In the rows, 128 means zero.
The rows of M fall into a few groups, and each row is roughly a mix of its group's hidden directions.
M:
[[136 141 106 162 123 118 161 117 153 148 160 140 145 132 162 141 204 139]
 [106  97 121 111 106 138  96 144 112  58 150 133 136 143  80 134 127 158]
 [103 133 147 157 171 133  93 153 140 153 155 119 138 127 189 146  99 154]
 [181 157 128 108 146 127 111 141 143 175 148 118 129  63 136 132 103 118]
 [125 115 146  97  93 137 103  61 127 154  96 160 150  89 130 122 143 129]
 [ 80 104 173 131 140 146 128 121 122 136 133 109 115 141 109 122 200  96]
 [116 125  97 161 121 112  88 145 143  89 130 106 155 103 159 190 126 134]
 [165 152  90 142 112 113 198 112 130 147 159 120 134 116 110 125 167 145]
 [123 153 137 143 169 100  89 140 156 140 142  86 133 150 170 136  83 152]
 [112 100 120 117 108 141  98 142 121  75 155 143 133 135  86 140 192 131]
 [118 137  93 160 149 111  91 169 131  88 161 105 132 138 133 173 162 137]
 [113 134 120 144 125 115 103 109 142 142 138  98 171 133 176 157 116 196]
 [126 148 106 172 157 100 151 157 145 104 165 104 122 173 149 130  95 153]
 [114  86 144 101  89 163 149 139 101 101 128 122 132 113  71 130 167 117]
 [117 131 112 139 152 112  72 164 139  80 155 129 125 183 135 136 131 155]
 [141 142 126 102 128 131 162 119  79 153  83 113 105 132  89 102  78 126]
 [130 147  83 155 148  98  91 165 131  83 128 115 128 164 147 158 104 146]
 [121 139 100 155 160 117 105 179 123  94 183 116 124 154 127 147 122 165]
 [128 118  92 138  99 138 187 145  99  97 126 141 126 170  98 126 165 148]
 [128 149 122 160 155 115 169 155 125 154  85  96 110 172 165 133 121 101]
 [ 89 112 146 117 135 133 103 110  94  98 161 112 115  96  58 124 119 131]
 [139 125  95 127 102 125 105 125 132 104 151 146 167 120 145 148  96 203]
 [ 91 119 125 164 144 127 131 154 131 108 155 100 133 176 141 149 192 142]
 [128 143 131 154 158 126 181 141 113 140 148 123  85 115  97 113 150  69]
 [133 111 113 103 103 161 163 145  77 112 140 154 121 128  67 111 135 153]
 [141 160  85 160 161 113 140 163 120 125 159 144 117 182 147 124 131 165]
 [130 161 146 152 172 106 145 123 141 178 118  81 107 116 153 127 109  89]
 [108 150 134 158 195 116  76 160 129 134 144 121 102 138 157 138 118 105]
 [113 154 134 151 189 111  97 162 121 139 113  98  94 155 147 135 115  90]
 [147 132 145 120 130 123 146 118 164 145 110 167 124 176 171  82  85 134]
 [159 142 141 100 130 118 128  89 151 146 151 168 107 119  98  82 167  96]
 [126 132 131 141 132 116 101 124 153 130 177  78 156  70 135 168 132 147]
 [150 155 146 119 151  94 101  92 182 149 175 122 132 130 143  97 113 150]
 [123 152 103 176 142 102 169 111 136 135 139 136 132 150 172 125  79 163]
 [122 105 113 113 104 136  88 171 122  78 135  93 156 137 113 165 125 167]
 [139 138 165 135 146 138 168 115 155 200 142 133 126 117 172 102 136 119]
 [106 101 137 114 114 152 134 148  98  97 121 114 114 134  71 135 187  96]
 [120 102 117 108  89 127  79 136 141  79  99 113 161 161 134 155 140 158]
 [128 148  97 145 151 118 138 155  82 111 132 104 108 109  96 143  60 136]
 [143 143 117 133 146 120 141 129 111 114 157 150  99  80  91 112  60 109]
 [ 93  94 156 116 111 141  76 123 142 105 131 101 149 107 120 159 181 116]
 [144 119 118 109  91 119 136 106 138 103  68 151 134 148 136 112  61 128]
 [167 138  90 131  85  97 172 107 151  95  86 121 129 134 116 131 120  98]
 [141 108 147  71  97 136  78 112 148 115 145 127 154 137 101 114 155 168]
 [ 91 128 107 176 146 127 174 150  84 100 144 102 106 124  98 150 127 115]
 [ 98 108 158 114 138 158  84 117 114 146 169 147 134  98 116 130 187 139]
 [106  99 142 120 108 134 134 118 135  78 176 123 126 129  67 120 173 127]
 [109 140 128 150 174 136 131 152  82 136 148 121  95  83 103 135  83 104]
 [140 156 127 119 167 108  99 150 109 132 108  86 100 124 109 127  61 108]
 [151 126 112 142 111 135 212 162 132 120 139 124 120 164 116 115 165 120]
 [140 123  91 125  93 114 153 120 130  75 161 133 142 155  88 122 132 178]
 [111 135 127 158 161 120 147 151 134 112 180 119 102 158 107 120 191 107]
 [138 105 110 103  80 135 143 127 127  88 111 147 150 173 117 115 102 182]
 [168 133  85 116  86 122 147 127 141 118 134 148 162 152 142 131 127 194]
 [110 122 140 128 161 141  73 183 109 114 143  88 122 101 119 162 107 119]
 [127 154 138 166 179 113 119 150 155 160 156 104 121 113 181 141 104 115]
 [119 103 149 124 110 149 121 135 145 130 132 118 139 101 125 152 214  88]
 [117 115 105 138 124 128 111 164 126  72 187 115 143 138 103 149 134 174]
 [124 133 161 141 159 136 149 133 130 158 168 107 112  61 120 125  91  99]
 [115 118 104 140 130 113  85 162 139  55 141 133 132 171 129 145 108 149]
 [142 120 112 117 118 157 103 172 116 149  92 156 150 158 177 150 161 152]
 [109 108 114 156 104 148 198 152 105 121 107 114 133 153 131 149 176 122]
 [126 156 156 133 163 114 148  86 127 184 141 115 110 100 131  97  83 120]
 [127 161 125 154 181 129 116 152 115 190 147 102 125 114 168 148 138 141]
 [102 113 167 128 144 126 103 117 156 110 150 154 125 155 151  94  62 148]
 [138 112 131 110  75 106 149  77 168  94 121 124 153 135 120 110  90 152]
 [131 141 160 128 167 135 129 139 126 173 124 107  97  89 124 124 144  59]
 [ 90 104 137 122 130 146  62 135 108  95 164 126 140  91 104 156 138 146]
 [101 119 151 150 138 136 102 112 146 150 168 115 148  66 154 162 163 124]
 [158 148  76 148 126 122 158 147 106 118 137 161 129 113 138 135  65 160]
 [105 112 126 111 133 138  52 137 113  86 139 161 124 137 100 136 168 124]
 [139 146 136 150 140 129 168 108 139 189 133 131 124  92 155 130 178  94]
 [138 104 136 101  91 152 140 108 126 116 173 150 143  71  80 120 143 143]
 [ 89 114  94 152 118 130 125 144  83  77 133 113 138 136 106 163 107 171]
 [133 111 139 103  98 158 178 125  92 148 108 109 124  95  78 125 161 107]
 [118 137 118 136 139 107  80 122 137 119 110 119 148 144 171 144  60 169]
 [119 109 121 138  93 115 103 120 176  92 140 109 172 139 159 162 159 158]
 [132 148 148 132 179 140 133 159 104 172 122 124  96 111 139 114  70 103]
 [125 114 139 105 113 117  89 130 145  91  99 103 141 145 132 129  49 145]
 [127 157 145 151 178 126 149 131 125 189 172  99 112 105 137 124 157 120]
 [113 118 120  98 118 129  76 122  94  94  88 128 116 143  79 137 166 106]
 [149 157  93 164 146 115 145 172 129 152 115  89 136 128 174 171 136 126]
 [140 130 119 145 118 133 205 154 130 140 110 116 119 173 134 120 176 108]
 [133 124 128 112 120 139 178 140 102 124 127 119 104 169  71  99 178 117]
 [106 104 139 112 123 148  85 127 116  97 176 145 131  94  81 136 174 130]
 [135 138 138 107 126 112  74 101 158 152  90 120 153 154 180 128 107 155]
 [166 153  85 130 123 125 195 153  95 140 110 124 114 164 110 115 121 143]
 [111 138 136 170 164 121 172 160 136 139 164  80 112 152 135 133 166 113]
 [120  83 148 100  76 148 125 116 146  86  97 168 146 145 130 111  99 133]
 [ 94 149 135 177 190 107 126 143 126 130 168  92 100 135 132 137 135 107]
 [ 81  99 181 134 147 161 109 133 127 144 181 119 137  89 131 134 143 137]
 [120 108 124 116 121 166 118 169  97 130 141 128 134 127 105 150 210 134]
 [168 152 141  96 132 118 124  92 138 169  95 152 110 101 127  94  95  92]
 [120 110 120 133  89 107 105  79 164  77 134 140 149  86 116 150 142 109]
 [112  96 128 109  86 140 120 113 133  98 129 153 155 175 121 121 176 174]
 [140 126 149 123 116 123 145 115 179 149 177  98 156 146 143 117 176 166]
 [ 89 133 106 172 150 119 157 132  86 104 117 143 107 156 130 128  70 141]
 [110 150 147 144 189 115  90 157 130 148 124  88 100 150 145 135 141  90]
 [117  86 133  85  82 163 119 135  97  91 104 145 140 133  84 125 126 146]
 [137 127 100 138 124 134 159 151  94  89 141 152 110  95  90 128  65 121]
 [145 158 144 142 170 117 141 133 140 173 162  97 107  74 128 126 113  94]
 [129 153 138 151 169 118 113 127 135 177 109 125 120  98 183 138  83 104]
 [134 145 119 132 138 137 147 114 102 172 111 148 110 114 122 127 208  90]
 [127 131  86 134 129 117 104 163 112  74 157 122 132 172 103 144 142 173]
 [124 124  92 135 130 130 100 178 110  82 162 112 138 154 109 159 150 170]
 [155 121  99 110  92 134  86 138 140 115 132 134 174  95 148 166 122 175]
 [151 150  97 125 115 110 162  94 122 141  91 170 118 184 132  96 149 136]
 [131 143 134 125 140 113  89 110 148 148 172  96 156  97 147 140  95 184]
 [105 138 129 160 175 109  98 150 141  93 196 118 113 128 123 132 100 134]
 [114  85 163  92  86 163 143 105 112 117 119 145 134  88  86 112 120 117]
 [114 118 114 116 115 115  94 118 121  69 149 128 137 134  93 126  72 174]
 [149 146 134 105 146 117  91 126 129 138  83 145 110 126 143 109  51 105]
 [134 127  86 133 102 110 110 134 142  88 128 127 154 179 137 150 175 170]
 [116 148 150 152 170 117 104 110 145 172 163 116 133  86 171 136  93 138]
 [141 160 138 145 171 117 127 136 133 177 112 106 109  92 161 136  90  87]
 [149 131 106 121 126 139 145 169  93 113  87 136 110 114 115 133  55 107]
 [144 107 116 106  70 127 144 117 148  95 107 127 164 158 132 125  95 178]
 [129 116 122 130 123 157 176 164  85 125 104 132 101 109  91 133 151  76]
 [123 147 101 165 151 109  99 144 139 118 169 102 134 106 139 174 182 125]
 [135 100 132 105  89 154 148 121 125 109 175 147 143  83  78 123 160 142]
 [113  97 132 111  80 158 141 102 107 133  89 153 147 116 118 138 191 119]
 [118 115 114 114 134 158 100 185  75 107 139 116 122 120  84 154 157 137]
 [114 150 113 183 166 110 185 146 111 131 134 108  96 136 133 131  99 100]
 [152 145 153 129 146 109 134 124 169 151 113  98 106 101 135 123 131  51]
 [107  92 126 123  91 126 102 129 146  44 127 143 140 142 111 137 102 134]
 [132 133 136 160 135 102 127 119 197 119 145 140 140 143 193 124  95 127]
 [142 131 161 113 121 138 173  96 135 185  96 137 125 116 150  93  85 118]
 [149 124 111 105 114 129 104 156 142 106  93 149 130 204 141 119 168 132]
 [148 159 106 133 143 111 126 121 121 152 128 138 136 139 158 118  53 182]
 [139 132 147 131 135 132  96 130 160 167 140 108 149  65 167 161 155 107]
 [ 95 145 115 179 163 129 170 141  85 160 107 116 114 149 160 142 117 132]
 [128 145 157 142 150 118 125  99 154 182 105 117 120  94 170 130 138  75]
 [109 123 136 148 151 143  95 153 132 140 180 123 139 111 145 158 199 137]
 [ 91  88 142 133 117 139 119 156 130  56 165 113 128 138  89 136 122 133]
 [131  96 160  86  85 166 153 104 118 153  98 161 136 113 111 102 149 120]
 [114  91 132 109  89 138 128 126 129  70 132 132 131 152  78 124 180 120]]

In each list below, one row fits none of the groups, and each other row fits one group, some only roughly. Which row is it?
  K357: [123 118 124 121 105 142 130 137 113 151  44 115 149 158 172 152 133 131]
  K400: [154 116 116 129  80 147 192 129 142 152 136 130 166 114 149 138 157 163]
  K815: [140 135 132 131 122 131 164 104 125 161 149 106 125  62 101 138 177  95]
  K609: [117 114 103 151 111 107 134 136 151  54 131 145 133 180 136 128  93 146]
  K931: [126  99 114 113  82 142 113 128 132  87 161 136 163 118 103 149 171 172]
  K696: [141 132 142 127 121 131 195  94 129 154 134 165 112 121 122  79  85 124]
  K972: [151 143 111 116 120 114 130  92 119 123  91 182 109 109 120 103  68 102]
  K908: [144 122 137  88 109 138 151 119 102 125 107 129 117 114  78  96  58 131]
  K878: [119 114 130 115 108 117  99 101 141  90 103 163 137 152 140 111  56 151]
  K717: [159 136 144 118 122 117  97 112 191 158 116 136 149 107 187 134 137 106]
  K596: [115 112 126 106 122 138 127 140  92  78 153 129 108 130  47 113 119 133]
  K85: [146 138 119 110 107 127 177  87 109 151  86 169 113 158 115  85 128 127]
  K609
  K157: [139 145 156 104 140 129 130  73 128 193 116 158 120 110 138  85 108 126]
  K288: [120 125 120 154 117 131 125 110 152 141 174 145 169 109 177 149 147 184]
  K433: [147 118 132 111 105 129 168 135 144 112  89 146 121 188 135  89  80 129]
  K849: [116 123 169 132 139 149 126 108 141 196 138 128 145  78 172 134 147 124]
  K112: [136 105 137  95  81 150 105 120 136 143  92 115 177 112 158 153 120 168]
  K364: [109 142 151 138 176 104 104 116 147 115 184 132 102 155 118  90  92 137]
  K498: [ 83 110 118 157 143 133  99 160 106  77 171 112 132 130 109 163 138 151]
  K37: [115 113 102 139 130 138 121 158  98  66 154 166 105 131  81 134 152 110]
  K517: [141 149 114 158 137  96 135 125 165 130 109 116 137 135 187 139  62 129]
  K607: [ 98 101 165  95 123 133  67 113 137  92 154 114 129 121  82 119 145 126]
  K602: [152 156 133 130 146 113 159 107 124 168 104 114  98  86 115 116 116  65]
  K801: [136 107 138  82  92 148  86  97 121 124 125 159 149  73 104 126 111 145]
  K138: [121 154 165 139 171 111 117 106 149 187 131  83 118 111 156 123 130 102]
  K602
  K782: [137 100 128  96  79 119  98 115 165  65 122 131 147 147 101 125 149 126]
  K785: [142 106 119  84  90 137  70 132 128  82 116 150 149 125 104 133 102 155]
  K684: [121 138 166 116 169 121 118 122 125 135 123 127  80 128  96  89 107  66]
  K777: [110 119 101 124 118 114  87 125 119  63 138 147 127 175  94 130 161 149]
  K781: [125  95 109 152  79 137 170 137 157  81 132 160 153 144 151 143 154 134]
  K768: [111 102 119 123 101 148 147 123 110  95 158 176 135 166 103 106 156 176]
  K666: [123  88 126 108  77 161 133 144 121 102 145 126 162 107 103 152 175 156]
  K232: [120  97 140 108  93 129  97 104 162  84 175 143 156 125 109 125 156 161]
  K99: [128 150 142 154 165 121 178 140 121 162 122  95  91 120 123 119 132  69]
  K895: [137 129 110 114 121 111  75 110 147  87 161 172 142 139 127 117  99 177]
  K898: [ 94  98 141 111 117 140  65 128 118  90 120 123 133 116 101 153 178 107]
  K781
  K391: [113  90 148 114  95 152 161 139 112  95  75 132 117 128 103 122 102  83]
  K959: [149 120 137 112  96 156 165 113 130 182 105 141 148  96 145 130 183 116]
  K25: [119 101 149 114 100 164 175 103 109 138 138 179 122 104  97  98 154 116]
  K94: [121 156 119 167 180 110 116 157 139 138 184  99 116 136 143 145 166 128]
  K256: [143 115 129 121 106 168 182 164 107 166 112 115 139 115 130 144 185 120]
  K818: [135 115 139 110 109 127 108 125 155 104 183  93 145  88  87 144 173 129]
  K854: [116 115 121 118 115 121  65 146 133  86 129  77 150 114 111 174 148 133]
  K244: [160 172  98 146 158 101 147 145 131 156 113 120 116 170 165 117  87 144]
  K913: [128 111 110 103  99 147 149 140  91  97 116 149 125 181  82 107 151 159]
  K620: [158 151 144 128 146 123 183 114 138 176 135 126  99 106 116  95 141  80]
  K391
  K102: [141 115 134  90  97 110 105  97 160  84 137 138 139 167  99  94 109 162]
  K807: [160 144 109 104 112 120 180 115 101 128 116 126 112 134  77  95  79 142]
  K116: [131 140 124 135 123 112 178 103 109 133 127  77 112  82  76 132 117  96]
  K462: [127 149 154 142 172 143 148 136 117 206 156 111 123 107 159 122 133 139]
  K739: [130 108 154 104 101 144 186 112 118 123 134 116 114 110  64  97 133 104]
  K426: [117 146 121 165 172 121 161 172 113 136 115 104  92 165 138 131 144  84]
  K719: [138  98 142  77  97 149  70 132 137  92 115 159 136 110  99 126 141 110]
  K201: [115 139 144 152 156 129 159 120 135 166 170 128 116 145 135 112 204 120]
  K694: [118 138 149 154 153 137 149 132 129 185 155  88 133  75 150 150 156 113]
  K832: [ 93  94 152 123 108 142  91 107 130  97 159 125 143  74  98 150 158 120]
  K262: [133 135 163 121 136 127 158  76 143 174 159 135 117  86 111  95 154 104]
  K243: [153 128 120 109 113 125  74 126 153 127  87 158 151 118 179 141  83 135]
  K201
  K868: [133 124 100 107 116 149 143 139  74 120 103 175 111 168  90 107 157 140]
  K120: [117 143 160 135 163 114 147  93 142 155 130 155  95 169 138  71 112 108]
  K842: [135 137 125 128 131 108 127 128 148 112 153 110 142 163 140 111  56 189]
  K643: [ 97 128 135 132 165 137  65 164  93 128  90 105 112 131 138 159 121 102]
  K695: [119 136 163 117 151 133 165 107 103 165 126 111 100 118 102  87  70 120]
  K751: [129 120 129 101 133 153 128 162  95 121 151 136 113 168  77 108 187 144]
  K733: [135 135 140 129 132 117 174  95 133 126 159 147 107 110  99  82  63 125]
  K211: [109 121 144 113 139 108  61 130 143  86 101 111 123 160 128 125  76 121]
  K772: [127 115 167 135 127 158 165 129 141 184 138 124 139  66 159 135 128 107]
  K332: [108 135 139 151 169 116  97 164 147 116 188  79 130 141 138 145 128 151]
  K842
  K758: [139 156 150 121 167 128 112 112 125 192 148 130 123 101 152 106  79 153]
  K984: [ 88 125 118 144 148 127 139 146  71  93 135 101 104 144  77 132  95 141]
  K937: [144 131 144 124 132 133 171 115 139 148 184 123 114  90  86 106 175 105]
  K577: [113  97 144 111 100 158  81 114 137 133 129 163 161 100 150 149 180 141]
  K168: [108 143 148 146 171 137 141 147  99 172 104  91  97 114 131 137 141  75]
  K829: [133 124 114 141 116 108 136 136 158  79 181 109 147 138 121 131  82 179]
  K747: [141 121  90 121 112 114  92 158 136  53 147 138 136 158 104 141 124 154]
  K890: [ 92 106 135 144 133 152 133 156  90 108  91 135 103 113 112 150 150  64]
  K34: [104 117 110 133 139 135  72 174 112  88 123 133 130 176 136 156 162 145]
  K79: [119 158 149 151 186 100 120 115 148 147 187 100 101 121 118 110 132 111]
  K538: [167 120 137  83  97 143 122 124 138 138 135 137 150  79 118 117  68 157]
  K628: [136 145 113 150 144 127 127 164 117 158  78  93 126 107 168 172 129  89]
  K747
  K419: [135 121 116  97 104 138 146 114  92 113  89 174 114 173  94  89 113 141]
  K80: [122 103 124  99  81 138  84  90 133 105 125 166 165 118 126 134 136 173]
  K476: [167 162 133 130 160 110 165 145 146 164 112 113  94 154 139  97 118  83]
  K11: [122  99 118 116 106 171 147 170  87 107 162 142 137 115  87 138 156 162]
  K932: [153 131 126  89 109 113  75 110 154 123 134 118 160 133 136 125  89 187]
  K847: [ 89 120 136 158 140 121 111 105 140 108 206 120 144  98 124 142 134 164]
  K268: [127 113 153  78 119 125  83 110 137  97 158 125 129 138  75  96 109 155]
  K45: [163 135  92 120 100 119 136 124 139 110 125 170 149 151 148 116  79 183]
  K290: [135 152 123 159 171 121 138 171 128 149 153  83 107 104 132 153 159  87]
  K971: [130 140 143 133 130  99 113  58 169 137 130 165 130 108 155 102  90 121]
  K326: [134 114 131 106 104 139 157 130 123 118 167 103 136 145  74 116 193 155]
  K66: [110 126 166 158 146 121 130 100 170 158 146 119 131  78 169 137 129  88]
  K178: [146 135 137  88 139 137  67 137 111 145  97 128 125  84 123 133  72 117]
  K820: [123 131 117 149 136 137 114 156 132 148 138 106 145 121 160 173 210 125]
  K290
  K511: [144 155 134 135 179 116 132 153 124 133 167 122  80 109  91 108 119  80]
  K791: [149 153 123 111 155 127 113 140 116 161  91 155 112 184 158  95  92 145]
  K342: [145 126 127 130 109 125 163 135 142 134  72 119 137 138 168 128  53 124]
  K189: [137 109 119 100  97 143  94 122 135 106 160 156 149 120 102 133 199 152]
  K960: [106 112 159 135 144 150 137 137 119 137 116 141  98 102 114 125 171  50]
  K307: [135 140 162 116 142 124 139  98 133 175  81 125 110 110 144 103  81  84]
  K590: [128 139 117 147 135 123 102 119 140 153  92 163 145 132 206 143  92 141]
  K963: [122 148  99 180 146 125 154 133 118 160 130 147 139 120 193 153 105 156]
  K805: [149 142 108 119 126 112  97 121 146 125  91 168 137 175 175 115  86 154]
  K188: [168 133 130 104 108 138 151 118 157 168 153 150 148 144 142 103 186 161]
  K189
  K339: [147 119 138  92  87 142 160  89 114 157  68 141 134 103 117 111 111 111]
  K19: [115 110 148 121 131 146  98 150 124 120 125 103 121  77 105 159 171  69]
  K346: [121 141 174 131 157 121 150 104 143 183 104 105 108 129 154 100  94  93]
  K186: [156 135 133  96 109 122 108  70 144 143 140 169 139  79 118 102  98 141]
  K248: [150 163 135 137 169 106 142 144 148 166 102 103 101 172 158 108 123  93]
  K582: [147 133  88 125 106 100 116 136 138  67  94 144 127 179 125 126  89 134]
  K804: [143 129  78 115  95 118 129 131 108  84 126 127 139 165  86 137 171 163]
  K530: [132 125 123 111 120 131 144 143 111 111 175  78 129 125  60 129 163 155]
  K240: [124 123  89 147  92 111 147 124 136  89 138 111 163 162 136 151 130 191]
  K373: [124 150 106 162 161 111  76 148 146 135 141 124 141 127 186 169 142 140]
  K523: [139 112 136 113  96 141 186 108 131 122 137 165 133 136 115  85  78 161]
  K622: [180 145 114 115 121 120 184 131 138 125 151 152 106 120  92  85  94 114]
  K129: [126 145 145 114 171 134  97 154 100 159  80 123  98 140 142 118  82  97]
  K283: [150 127 112 106  97 143 189 105  93 139 125 158 119 114  76 100 141 134]
  K346
  K418: [140 140 168 103 151 119  91 114 154 161  88 119 110 120 147 109 105  73]
  K920: [105 101 132 123 124 143  70 145 139  83 167 160 141 143 122 139 173 147]
  K507: [146 155 139 133 164 112 135 114 142 155 192 122 116  91 119 102  80 141]
  K978: [139 146 116 126 128 102 128 101 122 127  81 124 122 127 137 118  36 129]
  K160: [117 102 106 140  95 132 122 149 134  66 140 114 142 113 103 170 179 113]
  K709: [123 123 109 155 133 122 112 169 151  94 185 105 152 140 145 161 147 169]
  K358: [ 82 115 151 153 169 125  92 170 134  94 143  97 112 168 136 139 127 112]
  K795: [110 113 110 133 123 133  91 137 112  77 177 150 139  98 103 147  95 168]
  K725: [104 115 111 130 123 145 148 158  71  97 137 100 116 133  65 144 152 136]
  K945: [141 121 141 114  88 129 153  64 151 154 114 147 146  77 131 121 156 106]
  K358
  K434: [122 129 108 125 150 133  85 192 100  90 141 110 123 160 114 146 102 160]
  K76: [105 128 174 126 164 136 116 104 120 158 114 148  95 103 129  98  92  77]
  K880: [101  85 128 131  92 148 120 129 132  72 151 160 143 121 105 142 181 126]
  K675: [129 157 146 156 186 107 124 147 153 156 131 108  98 137 165 121 108  83]
  K689: [158 121  95 111  94 155 164 158 101 128 142 141 142 131  99 136 185 159]
  K453: [160 118  92 103  85 131 122 130 130  87 136 178 149 137 117 121 103 176]
  K475: [128 144 100 168 141  94 128 135 165  97 190 117 139 150 147 141 143 162]
  K134: [130 147 113 138 153 110 146 125 112 101 169 141 101 139  90  96  63 149]
  K722: [153 127 123  88 103 139 147 131 104 138  64 140 124 163 118  99  81 139]
  K463: [131 138 148 123 162 140 128 160 104 157 136  85 108  74 108 136  82 101]
  K82: [138 114 114  97  91 126  91 113 139  93 121 158 157 157 130 120  99 187]
  K675
